The same turns and mirrors carry the whole set onto itself and the rows of a family onto each other. Which other rows belong to the same family as each row named below? List them in the order they appear above.
These 27 rows form 9 families of 3 rows each.
Luni: [-34   7 -25  -4  29  27  -8   2 -26 -26 -39  19 -17  -3  -6  -3]
riba: [-32   8 -15 -32 -18   4   0 -12 -25  -4   1 -25 -22  38  13  -6]
Kibil: [-23  11 -18 -11  26  22   2  -2 -35 -28 -26   6 -28 -25  -4 -13]
kuz: [-15 -21 -20 -12  12 -13  24  23 -34  11 -16  -4 -29  -9  25  12]
Takan: [ -2 -28  -8 -29   5   2  14  20 -16  12  -9  -5 -40  -4  17   3]
voz: [  4  -9 -30 -16   5  12  15  33 -24  14 -13  -6 -36  -7  17   7]
toki: [-24  15 -24 -14  33  28  -3  10 -19 -32 -40   2 -27  -8  -3 -16]
Laka: [-36   6 -28 -34  -6  20 -11   0 -13   1 -20 -23 -17  41   7 -21]
vid: [-34  25 -24   1  30  21  12   2 -16 -21 -44   9 -39   2  10  -7]
napuz: [-18 -27 -18 -24   4   2  28  14 -29  17  -6 -18 -40  -8   6  -2]
sirom: [-23 -30 -10 -10  -7  -3  17  26 -28   7 -16  10 -41   8  25  11]
sor: [-44  20 -15 -28  -1  -1   6 -25 -26   6 -22 -20 -23  26   1 -21]
vitez: [-51   8 -18 -19  -3 -14   9 -14 -29  -5 -19 -31 -13  30  20  -6]
Dunek: [-17 -22 -16 -19  -6   2  14  11 -22   3 -12   6 -41 -16  35  12]
Kirub: [-54   2 -26  -8 -20  -6  -1  -9 -18  -9 -35 -21 -17  35  13 -10]
bado: [-49   9 -11 -30 -11  -4  -3 -12 -13   1 -15 -21 -16  33  -6 -10]
naso: [-25  20 -29  -7  21  25   2   2 -28 -37 -28   9 -22  10 -18  -3]
zozi: [ -7 -26 -24  -8  -1  -3  17  18 -18  18  -7  -1 -36  10  20  16]
vop: [ -2   4 -17 -10  23  30 -15  -2 -15 -33 -23  11 -28   9  -4 -13]
beten: [-57  -3 -21 -12 -14  -5  14 -16 -10 -11 -16 -26 -27  29   1   0]
bokuz: [-54  19 -23 -12  -9   4  -8 -10 -20  -4 -14 -19 -15  39  14  -5]
pepiz: [-24   9 -15  13  26  22   2   9 -23 -38 -40   4 -38   3  15 -10]
mez: [-22   3 -33  -1  31  31   2   6 -26 -39 -30  12 -29   1   9   1]
filot: [-31  14 -21  -2  38   8  10  -2 -35 -38 -36   6 -22  -1   6  -4]
dezi: [-46   3  -4 -20   0   5  -1 -21 -18   2 -12 -20 -23  46  10  -8]
tuda: [-12 -22 -16 -16   0  11   1  35 -16  16  -1   0 -30   7  -4   3]
zozon: [ -7 -34 -23 -10   7  10  11  21 -18  14 -16 -17 -32  -7  24   5]

The rest of the family of Kirub: sirom, pepiz
The rest of the family of vitez: kuz, filot
The rest of the family of bado: Takan, toki
The rest of the family of voz: riba, naso
The rest of the family of zozi: bokuz, mez
The rest of the family of sor: Kibil, napuz

The same turns and mirrors carry the whole set onto itself and the rows of a family onto each other. Which other rows belong to the same family as each row named below? List them in the order they appear above.
These 30 rows form 5 families of 6 rows each.
Tas: [ 19   6 -23 -15  -1  19  -2   2  13   9]
musof: [ -1 -10   9   6  -2   4  17   1  10 -37]
dudu: [ -1 -12   5  17 -10   2  18 -23  -6 -30]
gok: [ -3 -16  22   9   6  -9 -13  11 -20  14]
petob: [ 13   8 -15   5 -16  17   9 -22  21 -15]
guv: [ 13   0 -19  11 -14  15  16 -26   6 -17]
fizep: [ 15   2 -15  -1  -5  18  14  -2  21 -23]
mev: [-12  -7  16  -7   0 -11 -11   7 -14  26]
fozi: [ 12  -4  -1   1   4   4 -19  10 -12  32]
lomib: [ 18   4 -28  -2 -10  17   1 -22   0  13]
nabi: [  1   0  -3 -14  -4   0 -21 -11  -8  32]
Vigi: [-14 -21  19  11  -4 -11   6 -17 -23 -12]
zura: [-14 -19  26  -1   6 -10   5   7  -9 -19]
Nuve: [ -9 -17  10  -2   0 -11 -10 -14 -30  18]
rak: [ -8  -6  18  16  -9  -2  19  -2   8 -29]
Lagi: [-10 -16  17 -15   8  -9 -12  11 -17  12]
Zavil: [ -3  -5   9  14 -13   3  14 -21  11 -32]
ropeb: [ 27   6 -19   6  -3  18  -9   4   6  19]
puz: [  6  -5 -13  -8  -4   3 -12 -16 -18  31]
fop: [ 25   5 -15  18  -7  20   8   0  16 -12]
nak: [-19 -14  30   7  -3 -15   3   4 -11  -6]
Bukik: [ 16  10 -21  -9 -11  15  -8 -18  11  18]
gatu: [  9   7  -8  11 -14  13  19  -6  23 -21]
kubu: [ 10  -7   9  27  -5   7  13   1   7 -30]
Lafur: [-17 -15  27   9  -6 -12   2 -15  -9 -18]
mitez: [ -4 -18  27  22   1  -7   3   7 -11 -17]
bise: [-15 -13  21  -6  -1 -14 -15 -10 -18  14]
Godi: [  6  -4  -6 -21   6   5 -15   9  -5  26]
Vetuz: [ 16  14 -22  -3 -12  18   4  -3  19  11]
sem: [  6   6 -10 -13  -5   5 -12   4   0  35]

The rest of the family of bise: petob, nabi, Zavil, Bukik, Lafur
The rest of the family of Nuve: dudu, guv, lomib, Vigi, puz
The rest of the family of mev: rak, nak, gatu, Vetuz, sem

The same turns and mirrors carry the whole set onto itself and the rows of a family onto each other. Which other rows belong to the same family as each row named below? List them in the order they appear above.
These 32 rows form 4 families of 8 rows each.
Vali: [ 27   4  12  14  19 -23  -8  -2   7   4  11 -12   8  15  25  20   1 -13
  -5   4 -25]
Zabu: [ -6  -9   6  27   8   8 -15   3  16 -26   3 -15   1   0   8 -10  -4 -29
   5   9  23]
Nareg: [  9  -8   8 -11   6  -3 -10  16  17   8  25  28  -3   8  -5  -1  26  -3
  -8  26  22]
ruted: [  5  -5  13 -13   7  -3  -5  18  28   0  19  31  -7   8  -4  -7  20  -2
  -9  20  15]
Mupa: [  3  -6  16 -12  17 -15   1  21  18   2  14  26 -10   3  -4   0  25  -3
 -13  25  14]
Bod: [ 32   2  -2  15   5   8  -3  32   3   8  11  -4   3  -7   2   3 -22  13
   8 -14  21]
Felal: [-29  -3  -5  -6  -4 -18  -7 -32  -5  -1 -13  -2  -8  19   4  12  14 -20
 -11  21  -4]
muvus: [ -5   2  -3  14 -14  -9   0 -16 -17  -2 -18 -27   3  -9  11  11 -26  -2
  11 -19 -16]
Rig: [ -2   0  -8  16 -15 -11  -3 -16 -29   7 -12 -32   7  -6   9  13 -21  -6
  12 -13  -9]
vil: [ 13  10 -11 -25 -12 -17   4   5  -8  27   7  17  -7  -1   0  14   7  12
   2 -15 -25]
Pifof: [ 32  15   9   8  12 -25  -7  -4  10 -13  10  -9  13   8  26  18   6 -11
 -12  10 -15]
sak: [-10 -15  17  29   3   4 -14  -6   8 -22   0 -16   7   0   7  -4  -7 -17
   2  21  31]
Dom: [-30  -2  -3  -4  -8 -21   3 -33  -1   0  -9   5  -1   7   4   4  24 -11
 -14  21  -8]
vel: [ -1  -6  13 -15  14  -2  -6  18  26   3  14  26  -7   3   2  -8  26  -1
 -11  20  13]
dumar: [-30  -2 -11  -8  -7 -21   2 -34   1   1 -11   0  -2   4   2  11  18 -16
  -9  22  -6]
begib: [-28  -7   7 -11 -13 -20  -7 -33  -3  -1  -4   5  -3   6   5   7  22 -18
  -5  21 -15]
vati: [  5   6   1 -20 -13 -20  11  10  -7  29   1  19   0   5  -7  22   4  21
   0  -9 -21]
sudof: [ -1   2 -10  14 -25  -1  -6 -18 -19   7  -6 -29  10   2   7   3 -26  -6
  16 -18  -8]
totu: [  8   5   0 -25 -15 -24  10   0 -17  34   4  12  -2   5  -4  14   2  21
  -2  -2 -19]
tada: [ 32  -4  16  12  -1   7 -10  34  -1   6  18  -1   1  -3   3  -3 -18  10
  12 -16  11]
pasa: [  4   1  -7  19 -23 -11  -2 -17 -26   4  -7 -26   7  -3   3  15 -26  -6
  14 -13  -8]
vemu: [-27  -9   2 -12 -24   5   2   2  -8   7   0  10  -6 -14 -15 -12  -8   5
  23  -1  30]
Kegif: [ 33  -2   9   8   0   8 -11  34   1   7  16  -6   1  -6   1   2 -24   5
  17 -14  14]
gasim: [  8   8  -3 -18 -12 -23   7  11  -9  25   7  13  -6   3  -8  19   7  20
   3  -8 -29]
tep: [-25  -8  -6 -12 -27   7   3   5  -7   4  -4   9  -7 -11 -22 -17  -3   4
   8   3  31]
Tufin: [ 30   4   4  16  16 -19 -11  -1   8  -1   8 -11   6  14  21  20   7 -11
 -20   8 -25]
gud: [ 30   5   5  12  17 -26 -16   1   8  -8   5  -9   6  14  24  14   4 -12
 -19   6 -20]
Kal: [-27  -9   1  -9 -26  12   8   1  -9  15   2   7  -6 -12 -19  -7  -4   5
  22   0  25]
Mazis: [ 31  -1  11   9  -4   3   1  35   4   9  20  -1   8 -14  -1  -8 -16  11
  14 -14   9]
bik: [ -2 -11   5  23   5   7 -20  -9   7 -23   7 -19   0  -4  12 -14  -5 -27
   3  16  26]
bupi: [-29 -20  -3  -5 -20  13  -3   3 -10  18  -3  10 -14 -10 -20  -9  -6   6
  16  -3  20]
Dof: [ -5 -12   8  21   4   9 -14 -10   9 -18   0 -15   6  -2  13 -13  -8 -28
   1  15  34]

The rest of the family of gasim: ruted, Rig, Dom, Kegif, gud, Kal, Dof
The rest of the family of bupi: Nareg, Bod, muvus, vil, Pifof, sak, begib

The same turns and mirrors carry the whole set onto itself and the rows of a family onto each other. Which other rows belong to the same family as each row named below? List them in the order they appear above.
These 32 rows form 4 families of 8 rows each.
faror: [-19 -17  23  20  26  20   8  -8   5   1  18  10 -25  -9   6  -5]
zatad: [-25 -28  -2   0  30  26  24   8  11   3  -7  13  -4   5 -14 -15]
Pinuf: [  0  22  10   4   5  11   8  13 -22 -16  -8   8  28  -8   2 -21]
mafeb: [  2  25   2   2  -1  18  12   8 -26 -14 -23   2  20  -9   8  -9]
Febo: [ 13   4  10   7 -18  -5  -2  33  17 -13 -18   9 -17  14  19   8]
Tef: [  0 -28 -20  -7 -10   8  18   0  19   8  20   3  -3  -4 -20  -5]
Dun: [ 29  19  14  -4  10  14   8  21 -21 -14 -10  26   0   4  12 -14]
mevul: [-13  14  -2  10 -23   4   5  17   2 -14 -26 -12  14  -4   9   4]
fote: [ 12 -25  -4  -3   4   0  -8 -20  12   8  13   4 -20 -23  12   5]
riroz: [-22 -16  20  18  32  28   5 -11  11 -10  10  17 -19 -14   2   1]
Zused: [  9 -31 -18  -4   0   5   9  -3  22   8  21  -4  -1 -13 -16  -9]
mup: [-19 -24  20  21  34  20   9   1  15   1   9   2 -21  -7   2  -9]
Kab: [ 10 -19   4   5   8  10  -8 -19  15  -5  24  14 -19 -24   6   9]
sumek: [  3 -32 -26 -16   0   8  15  -2  16   8   4   4   2  -5 -17  -7]
zaker: [ 19   7   4   0  -6   4  -1  28  13 -20 -22   5 -21  17  25  11]
kimaz: [ -4  16 -10   0 -14  11   4  12   1 -20 -31 -17   8   0  15   8]
loz: [ 29  15  14  -6  20  12   3  26 -10 -22  -7  23  -5  15  16 -12]
sava: [  6  23   0  -4  12  19   9  10 -21 -24 -14   1  24  -3   6 -15]
sena: [ 21  10  13  -4  11  19   1  28 -14 -17   2  24   1  18  20 -22]
nop: [ 26  11  23   2  11   4   1  31  -8 -15   1  29  -2  10  13 -16]
lelev: [ 24   9   8  -1 -11   5   6  32   4 -11 -23  17 -21  15  19   6]
vitu: [  5 -24   6  14  12   3  -6 -15  16   5  22  -5 -20 -23   9  -1]
popu: [-24 -24  -6   4  18  30  24   8  21  -8   2  15  -1   2 -23  -5]
meke: [ 12   3   7   2 -12  10  -4  33   9 -15 -13   8 -21  23  33   1]
vapar: [-27 -23   1   9  18  27  28   9  12   3   9   9  -4   6 -19 -14]
gup: [  8 -21   2   7  -2   2  -2 -17  12   6  29   5 -23 -19   7   4]
puzu: [  6 -27 -22 -10  -7  11  10  -2  26  -2  16  13  -2  -9 -19   3]
bodif: [ -2  15  -4   5 -21   9  10  19   0 -11 -36  -7  -2   2  15  11]
teso: [ -9  10  -8   4 -24  13  -1  14   0 -15 -22 -16   5   4  26   4]
vuzu: [-16 -23  20  13  35  18   2 -11   6   1   2  12 -26 -11  14  -4]
toba: [  0  18  -2  -3  -2  22   4  11 -25 -16  -6  -1  27  -1  14 -20]
dapi: [-15 -30  -5   5  22  21  24  13  21   3   9   4  -1   4 -22 -17]

The rest of the family of lelev: mafeb, Dun, Zused, mup, vitu, bodif, dapi
The rest of the family of nop: zatad, Pinuf, Febo, mevul, fote, sumek, vuzu
The rest of the family of popu: riroz, Kab, sena, meke, puzu, teso, toba

The same turns and mirrors carry the whole set onto itself and the rows of a family onto each other. Which other rows belong to the same family as each row named below? List them in the order they appear above.
These 32 rows form 4 families of 8 rows each.
Budo: [ -6  -3   4  -1  -9  -5   3 -17  20  -8  -9 -17  12 -16  22  12   3  53
  -3 -20]
potag: [ -7  27  38   8  -8  17  17  -4  13  -6  11  22  14 -13  -7 -17  19 -12
  24  14]
muvid: [  8 -12  27  -3 -17   8   1 -18  33 -10 -29 -22   6 -22   9   8  -1  33
 -16 -13]
robok: [ 10   2  29 -10  -9   2   0 -22  26   2 -15  -5  -9 -35   4 -16  -5  23
 -32 -22]
dokis: [  7 -21  30  -3 -19  19 -15   0  15   7 -13  -6   8 -32   9   0  -3  29
 -24 -29]
val: [  4  16  25   7  -8  13  32   5  16   9   4  18  27  -9 -10   9  21   2
  33  16]
Bulu: [ 29   3  39  10  -5  22  15   4  -2  12  17   3  21  -2 -14  17  15  -3
  17  17]
fodu: [ -6  -7  24  -3 -14  14 -21  -2   6   3  -1   2   1 -33  13 -13  -3  32
 -25 -34]
pegu: [ 12  45  22  10  -2  20  17 -14   9 -11  16   4   6 -12 -17 -11   9 -11
  14  18]
bos: [ 15 -14  16   0 -12  -4 -20   0  20  -4 -19 -21  12 -33  10  -1  -1  17
 -30 -10]
sasuz: [ 10  17  48  12  -4  24  -2  -4  -9 -10  25   6   8  -3  -9  -9  13 -10
  14  15]
Meru: [ 15  29  23  14  -7  12  18   2   1  12  15   3  14 -11 -25  11  20  19
  33  23]
Fosuv: [  3  42  28  11  -6  13  10   1  -2   2  16   8   3 -16 -28  -6  16  14
  26  23]
romo: [-15  -3  11  -3 -14   9 -16   7   5   0  -5   0   8 -29  13  -1  -2  49
 -15 -31]
dibe: [  8  -2  10  -2  -5 -11 -22  -2  11  -1  -4 -11   5 -38  13 -15  -2  17
 -33 -17]
Zefin: [ -3 -16  16  -3 -19  15 -12   9  13   4 -17  -9  14 -27   9  13  -1  45
 -14 -26]
nupiz: [ -8   1   9  -5  -8  -1   1  -4   7  -8  -1  -6   1 -14  21 -10  -4  40
 -28 -34]
sili: [ 20  30  11  13  -4  19  27  -9  12  -2  11  -4  22  -4 -13  16  13   2
  27  20]
dev: [ 10 -14  22  -5 -17   9   6  -2  22  -5 -22 -16   6 -15  12   3  -6  31
 -32 -25]
baz: [ 10  26  20   2  -1  15  20  23  -5   8   6   8  18  -8 -25  20  12  18
  19  22]
Dotil: [ -2   1  -4  -1  -4 -16 -20   3   6  -5  -2 -13  12 -31  18  -4   2  34
 -21 -16]
simo: [ -6  -7   8  -4 -14   3   5   3  15 -11 -16 -16   9 -10  18   7  -3  46
 -22 -27]
vev: [  9   9  40  11 -11  19  23  -6  18   3   9  16  23  -8  -6  -3  21 -13
  27  14]
podof: [-12  33  22   4  -5  11  26   8  11   0   7  24  18 -13 -12  -6  19   4
  29  16]
nim: [ 24  28  27  15  -7  25  19 -17  15  -8  11  -5  15  -6 -14   3  11 -13
  20  20]
limag: [ -4  11   6  -7  -1 -10   2 -20  12   4   5   1  -4 -29  18 -12   0  42
 -19 -29]
Fum: [  7  -7  22  -7 -11   5   1  -7  14  -2  -6  -6  -3 -19  15 -13  -7  25
 -38 -32]
letid: [ 23  16  39  18 -11  19  11  -9   5   6  16  -3  14  -7 -20   7  21   4
  31  23]
tozig: [ 11  30  44  16 -10  19   3 -10   2  -4  17   2   3 -12 -23 -10  18  -1
  24  22]
Nirin: [  5 -11   2   1 -10  -9 -18   6  16  -8 -16 -24  20 -27  15   9   2  34
 -18 -10]
Sanuz: [-10  40  30   4   0  17   3  15 -11 -13  14  11   6  -8 -19  -6  11  10
  16  20]
Veg: [  8  48   6   9   1  14  24  -6   6  -4  16   5  13 -10 -16   2  11   5
  22  18]

The rest of the family of Veg: dokis, fodu, pegu, romo, Zefin, sili, nim
The rest of the family of podof: potag, val, bos, dibe, Dotil, vev, Nirin
The rest of the family of Sanuz: Budo, muvid, robok, Bulu, sasuz, baz, limag

